One turn sends every row of this set to another row. A few are shown first. Where does it send the rows asked after them?
K_874: [ 25  26 -10 -51 -21  13 -73 -21  -2 -36   3  41]
K_253: [ 26  32  39  25  22  50 -39 -18  27 -24  10 -14]
K_671: [ 12  45   8   4 -40   3  14 -48  11 -66 -53  31]
K_859: [  4 -21  15   7   0  69 -12 -29   0 -32 -50  -3]
K_555: [ 27 -16  38 -23 -25 -38 -45 -17  25 -53 -37   6]
K_106: [  3  28 -21  36 -28  13 -64 -50   1 -59  22  -6]
K_146: [ 15  45  10   2 -31   7  10 -58  -3 -67 -36  44]
K_246: [ 30   3   7   5  33  33 -18  -1  32 -33  28 -15]
K_972: [ 24  52  10 -33 -37  24 -77 -34  -1 -25 -19  32]
K_758: [  3  10 -38  26 -21   5 -51 -39  14 -61  24 -11]
K_945: [ 10  28  -1 -10 -24  -2   9 -48  -6 -73 -24  50]
K_182: [  1  36 -12  39 -36  16 -59 -49  18 -49   0 -25]
K_72: [ 32  29  31  23  11  45 -25 -12  39 -19  -5 -35]
K_622: [ 37   8  16  11  19  34 -21   4  46 -24   6 -29]
K_462: [ 24 -20  37 -24 -25 -38 -48 -18  22 -57 -27  22]
K_918: [  2 -33   5  -6  12  66  -7 -23  -8 -40 -27   8]
K_476: [  3 -19  16   3  13  70 -15 -29 -15 -36 -26  17]
K_309: [ 32  31 -21 -41 -48  14 -57 -13  34 -22 -44   4]
K_130: [ 30  17 -33 -55 -27  11 -55  -6  20 -32  -5  26]
K_798: [ 15  20 -21 -18 -27  -3  22 -34   9 -77 -32  38]
K_847: [  6  10 -44  23 -30   2 -38 -29  32 -56   9 -31]
K_615: [ 15  27 -15  -8 -37   1  21 -37  17 -69 -50  27]
K_578: [ 24  -5  56 -13 -34 -33 -56 -30  16 -54 -38  13]
K_374: [ 26  16  26  15  31  38 -31 -13  22 -33  32  -5]
K_410: [ 27  51   4 -31 -50  21 -72 -27  18 -17 -46  12]
K_527: [ 22  -7  51 -21 -20 -38 -55 -27  15 -58 -24  24]
K_510: [  4  23 -29  36 -38   8 -48 -42  30 -45 -13 -32]
K_249: [ 26  -6  45 -12 -32 -32 -51 -22  28 -51 -48   6]
K_263: [  2 -15  21   8   4  72 -15 -33  -8 -32 -37   3]
K_658: [  4 -27   5  -1   4  71  -8 -17   9 -36 -38   0]

K_622 moves to K_72
K_263 moves to K_476
And these:
K_758 moves to K_847
K_130 moves to K_309
K_671 moves to K_146
K_527 moves to K_462

One turn sends every row of this set to another row. A few are shown first. Where does it send the rows asked after them?
K_396: [ 14 -21  27  65  24 -18   1 -37  20  31 -14   6  37  46]
K_272: [ 27  -2 -10 -53   6 -42 -11 -28  19  38  -4 -30 -28  37]
K_283: [  4  -7  20  10   9 -43   8 -50   5  25 -10 -50  28 -13]
K_398: [ 18 -25 -11  21  35 -29 -32 -20   6  24  47 -17  20  60]
K_35: [ 25  -3  -9 -53   5 -42 -11 -27  20  39  -3 -27 -27  37]
K_277: [  2   5  10  27 -27  -6   8   7   9 -18 -36  29  32  49]
K_85: [ 73 -15   3 -24  -3 -36  16 -36  16  54 -24 -24   2  72]
K_854: [ -9  -7  26 -27 -11 -27   9 -59   7  -6  -4 -40  31  -6]
K_112: [ 23  -3 -40  10  39  -1  17 -26   0 -17  35  -1  29  63]
K_677: [ 56 -10  17 -39 -13 -30  16 -34  31  40  -2 -20  16  81]
K_595: [ 14 -13   5 -16  -6 -29   8 -65 -16   3 -35 -47  11 -17]
K_184: [ 15 -17 -20  47  -4  -1 -12  -5  -8  -5 -59  15  38  56]
K_520: [ 30 -39   7   3   3 -19  10 -75 -30  47 -22 -33  -2   0]
K_778: [ 37 -35  -9  31  -1   4   5 -66 -28  -1 -66  11  -3  33]
K_524: [ 13   4   3  49 -12 -16   7   9   1   2 -48  21  24  44]
K_413: [  3 -17 -15  25 -16   7  -8 -12  -5 -25 -51  22  42  62]
K_455: [  0 -12  -4  44  -4  -2 -11  -5   8  -9 -36  19  53  65]
K_932: [  3 -29  36   3   9 -24   9 -61   8  48  22 -26  32  14]
K_490: [ 68 -14   2 -48 -20 -23  18 -45   9  31 -23 -19   0  75]
K_824: [ 49 -36 -46  11  23 -17 -28 -42 -41  12  -7 -21 -16  45]
K_672: [ 14 -28 -20 -35  -3   3 -26 -44 -17 -30  32   0   5  64]
K_625: [ 35 -11 -54   1  27   9  19 -35 -21 -29  14   3  14  61]
K_689: [ 17   0  -5  29 -27  -3   9   1 -12 -18 -59  24  17  42]
K_60: [ -4 -25  30  -3 -17  15   5 -59  13 -30 -10  29  33  54]
K_299: [ 40  -9 -57  28  46  -3  15 -26 -17  -2  14  -5  14  56]
K_777: [  4 -34  21 -41 -21  -1  12 -82 -16   9   3 -17  13  15]
K_467: [ 26  -2  -9 -54   6 -43  -9 -27  20  39   1 -29 -26  37]

K_272 moves to K_35
K_778 moves to K_396
K_85 moves to K_677
And these:
K_112 moves to K_625
K_455 moves to K_413
K_689 moves to K_524
K_520 moves to K_932
K_672 moves to K_824
K_283 moves to K_854

One turn sends every row of this set to another row. A few are shown first. Where does it send the rows asked after them?
K_617: [-60 -19 -25  46 -22 -89   7  16  41 -36  31  50  10  -5   7  10  20  45
  62 -45  44  19   4  -3 -44  39 -40  25  90  20 -24  21  64  22 -27  10
  29   6  47  50  60 -14  26  46 -64  76  20  98 -25 -50  69  -4 -16   7
  31  30 -86   2 -30  22  11  24 -17  32  16 -22]
K_532: [-53  53 -46 -42  -4 -10  21 -48   6  13  28  36 -15  50 -36 -54  51  41
  31  18  52   5  -7  29 -29  59 -20  71  57  56   0  41  45  38 -15 -23
  48   7  41 -22  39  33  -4  58 -25  48 -32  99 -53 -32  47 -15 -13  60
   4  16   7  27  29  51   3  27  35 -33  23 -45]
K_367: [-22 -18 -55  46 -44 -45  13 -18  44 -27  41  59  50   7 -67   3  25  13
  37  -4  56  35  -4   2 -90  27 -44  42  19  30 -12   5  12  26 -42  24
  26  13  24  23  47 -34   0  15 -16   9  -8  55  23 -62  77   2   7 -31
  57  12 -27  -5  29 -11 -12  24   1 -21  10  22]
K_279: [-41  55 -24  -4 -33 -22   6 -37  21  14  62  42 -26   4 -10 -65  37   8
  68   8  39  42   3 -21  27  17 -19  23  55   5   8 -14  32 -53  -7  23
  24   2  10 -25  20  35 -19  62 -45  28  36  77 -76 -34  75   5   0  12
   8  -5  -8  -4  22 -23  20   6 -21 -30   8 -40]
K_51: [-17 -20 -52  52 -18 -77 -19 -46 -22 -45   3  47  14  44 -35 -21  -3  53
  50   9  28  44 -53  10 -15   5 -13   5  82  99   2  29  57  34 -61  24
  -4 -32 -14  16  51  -7  10  62 -24  31 -32  73  -4 -53  34  14  -5  16
  18  22 -69  12 -26  33   8   6 -37 -13  11 -16]
K_995: [-36  64 -97 -18  -6 -31 -14 -46  36  29  23  66 -28  38 -32 -55  42  13
  18  52  59   0 -13  29 -25  47 -44  36  18  14  16  53  24  45 -38 -29
  13   5  23   0  -7  15  12  37 -50  23  36 108 -31 -61  65 -18   8  10
  34  -2  -4  10  19  35   2  30  12 -24 -37 -15]
K_730: [-48  33 -27  11  -9 -31  78 -39  12 -12  49  83   7 -48 -17  -1   0   0
  34 -35  72  18 -30  -1 -21  52 -27  53  53  51 -27   4  27   3 -51  20
   3  -8  27  10  52  -2  14  68 -60  18  -7  38  -9 -15  50 -19  48  39
  55  35 -40 -29   6  -1  67  56 -47 -44 -43 -27]
K_379: [ -52   -3  -25    3  -33 -104   -3   -8   34  -36   33   70    9    0
   -1    4   29   59   57  -66   55    5   -3  -12  -63   31  -29   56
   65   26  -29   34   72   12  -33  -18   14    9   31   58   52   11
   -8   33  -45   58   26  108  -20  -52   73   -6  -11   -4   22   40
  -58  -27  -52   45    3   14  -15   24   14  -29]
K_281: [-29  12 -39 -18 -44  -6  28 -42  13  27  87  32 -30  34 -23 -81  30  -1
  24  22  25 -23  -8 -20 -17  33 -28 -14  50  16 -17 -11  74 -20 -23  -1
  -8  39 -30   4  64  34  -7  44 -36  37  34  90 -64  -3  50 -23 -20 -17
   4 -19 -44  21  27  26  23  31  22 -21   2 -47]
K_655: [-42  -1 -56  43 -17 -46 -15 -19 -32 -22  21  46  -9  22 -24 -29   7  49
  24 -10  19  73 -46  30   1  17  -1   3  85  86   0  21  48  20 -58  28
 -33 -33 -26  33  57   5  26  47 -29   0  -9  80 -10 -27  35  36  -4  13
  32  29 -62  24 -34  49   9  23 -48  -8  20 -29]
K_349: [-57  16 -48   3  -9 -23  32 -15  -1 -53  30  30  24 -38 -14 -24  25  -2
  30 -50  17   3 -58  14 -40  40 -23  -7  48  20   9   0   7  21 -78  30
 -24  47  41  40  85  18  22  14  19  23  -4  77 -31 -38  19  -3  10 -16
 -10  43 -34   1  49  13  17  21 -16  20 -12 -21]
K_726: [-50  18 -13   8 -26 -22  60 -39  10   3  64  82  12 -33 -11  -8  -2  24
  32 -53  91  21 -36   5 -16  63 -21  19  64  53 -26  18  22  12 -41  25
  15   5  21  16  32 -20   7  28 -68  21  16  71   8 -14  40 -29  56  38
  48  33 -52 -47  -5  -3  51  51 -49 -41 -28 -30]
K_831: [-43  59 -78 -14 -15 -50  -2 -35  35  21  19  69 -14  24 -41 -57  42   3
  23  45  52  14 -18  27 -46  41 -59  40   6  -2  31  59  19  56 -21 -35
  13  21  18   2  10   4   8  48 -63  42  42 104 -41 -61  50  -7  10  -2
  26   5 -12 -11  33  44  -2  77   5  -9 -25 -36]
K_996: [-11  -5 -61   6 -21 -36  -1 -14  29 -37  52  56  27  18 -70  -9  27  35
  13  -9  57  34  12  -3 -62  24 -15  47  25  52  -8  11  25  30 -20   6
  35   0   3  42  56 -23 -24 -13  -7 -28  -2  50  26 -48  72   3  10 -32
  60  33 -38 -19  41  -1 -16   7   5 -26  35   9]
K_151: [-65  15  -9  26   4 -65   3 -21 -17 -23   9  61  -6  39  -6 -33  50  17
  54 -10  70  31 -29  -2 -88   3 -26  46  70  15 -53  34   3  63 -73  12
  37  -9  -2  31  48 -10 -32  32 -42  25 -42  52   7 -19  25 -44   2  29
  34  -7 -90 -20  23   7  21  23  14 -62  12 -41]
K_862: [-48  66 -51   4 -17 -18  25  -4  34  -8  23  58 -10  21 -23 -75  26  46
  34  -4  45  13 -38  -9  21  -7 -40  23  64 -12  24  45  -9  -7  37 -24
  14   0  43 -17  26 -13  18  39 -52  73  22  76 -38 -59  80  15  -5 -14
  35  10  -4  35 -11  10  31  47  -1 -14  -4 -35]
K_727: [-33  74 -61  -1 -16 -48  23   3  22   6  18  48 -34  33 -19 -65  30  35
  36 -16  40  13 -29 -26  18   6 -42  16  75 -32  10  44   3  13  19 -26
   6   1  40  -5   3  16   2  32 -43  58  24  96 -31 -52  97   7  -4 -19
  25  -4   2  23   3 -10  19  31   9 -14 -18 -42]
K_66: [-28  35 -46 -24 -46   0  21 -33   6  15  74  32 -22  22 -31 -85  13  13
  13  45  28 -11 -27 -34 -28  22 -37 -31  41  43 -27   2  44 -28 -16   0
  -7  34 -48  11  76  28  -4  39 -54  54  21  66 -45 -11  63  -8 -19 -28
   4 -15 -31  21  10  24  27  40  28 -26  14 -43]
K_767: [-47  15 -33  13  19 -18  29 -19 -20 -62  39  33  27 -19 -18 -15  21  -2
  19 -13   9  -6 -61  10 -17  40 -32   4  41  20  35  -2  27  41 -81  20
 -13  51  39  49  77  31  23  40   6  20  13  59 -19 -34  30 -11 -10 -21
   3  42 -55  20  49   1  15  27 -15  29  10 -26]
K_432: [-58  26 -21  22   2 -64   9 -11 -41 -38  18  41  -7  37  16 -49  65  16
  38  -2  77  20 -25   5 -64   7   9  59  55   8 -51  21  18  39 -75   2
   2 -31 -24  20  52  -5 -47  15 -32  10 -38  44   7   2  16 -31  -1  16
   5  33 -68 -17  10  13  32  31  18 -45   6 -31]
K_630: [-48   1 -22  15 -14 -89   2  15  34 -24  43  69 -17  14   0  24  23  67
  57 -60  32  17 -27  -2 -51  39 -44  47  78  24 -51  23  72  37 -27 -15
  18  23  38  54  55   6  -8  62 -62  67  25  94 -34 -40  66  -1 -11 -14
  48  41 -49 -31 -26  51  32  26 -16  24   6 -25]
K_160: [ -1  29 -44  -6 -44 -69   7 -36 -18 -35  60  37 -39  33 -59 -56  12  16
  23  19  33  28 -15 -11 -18  42 -19   0  39  47 -10  31  62  19   8   7
  33  -1 -13 -44  58  -5 -24  71 -22  70 -12  89 -65  -7  49 -16 -11   9
  -5  41  11  -6  30  65  -4  52  46 -14   9 -75]
K_102: [-26  11 -54  33   3 -53 -12 -22 -27 -28  20  50 -23  32 -27 -17  17  53
  25   0  14  59 -75  25 -18 -30 -23  -2  86  76 -11  12  65  30 -52  17
  -8 -27 -29  28  42 -10  17  81 -34   5 -12  64 -18 -26  33  26   1  -4
  39  36 -51   6 -45  47  23   5 -46 -16  14 -13]
K_242: [ -1  21 -49 -29 -30 -59  30 -46  -1  -6  63  13 -49  34 -64 -50   6  18
  23   9  40  24 -18  -6 -13  28  -7  -6  55  50  -7  31  81  14   4  -2
  19   7 -13 -35  43 -10   0  73 -15  40 -16 104 -48  -1  49 -16  -8  12
   3  29  14  19  30  68   7  67  46 -26  -4 -49]
K_585: [-50 -12 -55   6   7 -51  27 -15 -33 -46  40  29  25 -38 -34 -24  -1  -6
  33  -8   9 -14 -44   0 -59  38 -32  -9  58  40   7   9  -9  36 -62  28
 -16  41  26  35 109   1  18  34  -2  14 -26  68 -23 -38  22 -25  -7  -9
  12  28 -57  23  49 -11  16  10  -9  20   7 -29]
K_682: [-52  48 -46 -40 -29  -4  38 -49  28   4  19  60   0  55 -41 -61  35  42
  31  27  50  20  -6  32 -28  57 -37  67  36  78  -4  46  45  33 -11 -29
  54   3  28  -1  39  24  -8  53 -38  66 -25  71 -72 -24  45 -19  10  35
   7  -1 -23  21  25  59   9  28  32 -48  28 -44]
K_256: [-55  52 -21   0 -17 -11  -8 -26  24  -7  48  46 -24  -4   0 -62  49   3
  67  35  26  21  -8 -27  20  10 -19   5  38   6   6   4  14 -44 -28  17
  42  -8  10 -24  43  33 -23  64 -67  34  52  88 -78 -33  59  25  12  15
  -5   5 -25 -10  27  -7  10  26 -17 -21   5 -55]
K_872: [-61  23 -19  31   9 -62  29 -19 -22 -29  38  67 -24  31 -18 -22  74  14
  32  -2  74  10 -39 -15 -70  -1  -5  73  56  -3 -58  31   8  39 -70   8
  27 -27 -25  17  63  11 -47  38 -27   7 -47  21  -4  -4  39 -23   1  30
  20  25 -62   1  18   2  22  24   8 -35   9 -50]
K_47: [ -9  -2 -42  21 -20 -33   6 -26  50 -51  57  53  25  28 -71   6  31  19
  10  -4  62  29  -2  -9 -59  48 -37  39   8  56 -10   4  37  22 -51   4
  50   5   4  51  29 -11 -11  16 -24   1   8  37  17 -62  74  -6 -19 -45
  53  40 -25   0  38   3  -2   9   0  -8  28  21]
K_391: [-54  10 -14  19  -5 -32  58 -33   6  -4  59  53  27 -37   6  -3 -12  11
  63  -7  67  20 -26  -5 -39  36 -18  -1  61  58 -38  -5  31  16 -51  18
  -4 -12  21  16  45 -20   6  57 -82  38 -14  70  -8 -10  21 -12  55  38
  42  23 -52 -38  11 -19  49  42 -49 -51 -31  -6]

K_872 moves to K_47
K_279 moves to K_281
And these:
K_585 moves to K_51
K_655 moves to K_432
K_66 moves to K_160

